In the data rows, the value 128 means zero.
Some points, one per row:
[128 123  95 142 181  94 153 120 119 151  89 126 122  99 108 157]
[137 145 100 123 117 124  98 140 148 123  84 171  89 116 141 125]
[107 114 140 113 124 147 122 118 160 110 141 126 129 144 129 118]
[101  82 143 129 174 124 145 138  56 146 145  76 131 144  97 163]
[135 164  86 143 147 112 111 137 132 130  76 155  94 129 101 179]
[127 138 156 125 114 155  57  92 105  99 157 122 140 170 137 143]
[ 88 196  69 126 164 138 138  91 121 168 108  71 149 139  92 155]
[ 93 156  95  97 185 148 114  85 110 125  90 138 162 148 101 113]
[ 82 137 182 117  44 113 108 135 134 117 157  95 107 110 157 227]
[149 146 125 153 125 141 158 132  73 130 165  89 186 143 151  79]
[118 144 114 117 146 134 128 133 106 146 131 119 139 125 106 147]
[104 117 108 125 155  95 144 115 138 140 114 112 115 101 101 174]
[116 102 255 134  75 130  96 121 187 101 139  99  15 103 179  78]
[ 98 112 105 135 130 146 132 137  90 164 183  87 122 119  98 161]
[157 203  71 130 205 114 127 118 104 181 154  47 146 162  58 197]
[161 168  68 138 146 122 125 119 125 139  87 117  98 134 101 166]
[ 75  95 164  98 152 125 143 158  85 187 188  76 145  90 105 193]
[130 103 111 139 156 132 169 104 146 118 133 144 121 104 140  65]
[148 109 104 133 158 115 139 152 115 155  96 123 113 126 118 114]
[120 116 157 147 119 132 149 109 151 152 161 115 125 122 135 114]
[178 122 161 121  95 146 125 118 189  67 168 154  89 180 176  65]
Then 10 other points, each followed by its number:
[112 130 115 115 123 127 131 123 113 128 112 147 125 114 122 138] 0
[181 131 173 232 101 132 126 143 101 186 136  81 188 108 171 132] 1
[112  49 118 120 110 145 147 151 192 141 135 125 200 120 117  37] 2
[113 137  58 116 245 168 139 170  55 209 118  48 132 153  30 203] 3
[134 135  89 113 170 133  91 118 125 128  84 156 127 118  85 179] 4
[156 127 103 130 145 104 110 174 131 158 126 154 147 134 110 141] 5
[ 96 133 118 114 157  95 135 115 117 140 101 127 115 106 126 170] 6
[ 76 146 171  97  56 131  48 193 188 155 222  53 112 128 133 222] 7
[137  95 144 137 111 143 153  96 146 124 126 104 132 120 140  88] 8
[121  72 125 164 184 137 152 125 145 135  69 139 128  93 126  48] 9
Which of these numbered points is nearest to each point below by angle, seen from the average point of the first points? Its number follows each.
[148 153 112 138 144 135 119 118 113 125  57 181  90 161  98 183] > 4
[ 97 235 100 103 213 179 171  88  47 176  88  48 161 118  56 179] > 3
[ 98 129 113 129 172  84 135 109 130 139 108 113 121 115 106 175] > 6
[156 145 148 143 118 127 131 135 112 140 122 114 145 112 137 122] > 1
[174 134 151 178  99 135 149 145  85 146 123  66 169 116 141 126] > 1
[118 103 114  91 125 143 162 131 108 158 152 110 153 132 127 111] > 2
[114  80 143 163 170 106 134 112 137 119 104 153 126  85 151  71] > 9
[161 178  91 151 140 115 108 130 122 112 115 184 116 135 102 153] > 4
[ 79 116 140 148  98  84  80 101 137  30 108 255  69 138 149 147] > 0
[125 129 127 126 139 108 123 147 134 147 133 131 119 121 104 132] > 5
[112 144 103 119 144 136 126 144 100 162 118 101 146 120 109 172] > 3
[157 165  65 123 112 143 149 142 126 139  52 153  97 146 110 170] > 4
[122 175  87 123 182 157 154  88  94 169 106  72 153 115 105 154] > 3
[124 129 121 129 132 123 114 143 139 124 131 138 132 126 110 140] > 5
[116 117 139 124 114 119 110 138 137 126 157 121 129 121 125 154] > 7
[ 96 110 166 106  65 103 123 153 172 119 199  89 134 141 116 159] > 7
[135 171 129 134 149 108 125 161 148 133 127 123 115 115 124 148] > 5
[116 120 145  92  87 148 151  98 121 110 157 121 126 143 160  94] > 8
[ 70 175 109 132 107 141  90  79 135  60 120 154 128 134 144 113] > 0
[120 155  85 112 161 133 128 139 104 157 117  87 156 125 108 170] > 3
[175 122 146 156 112 142 132 143  94 153 128  80 158 109 161 119] > 1
[ 84 138 144 119 115 110 131 142 137 128 140  98 125 130 143 153] > 7
[110 116 122 123 124 111 107 128 148 105 117 152 112 120 124 124] > 0
[107 150 224  94  31  98  83 132 187 174 192 102 154 156 146 188] > 7
[134 128 103 122 142 127 116 130 126 140 108 131 117 119 131 133] > 4
[128 159  75  98 189 111  98 157  55 183 121  77 156  99  83 234] > 3
[128 209  35  79 221 148 143 134  57 170  76  64 134 110  67 213] > 3
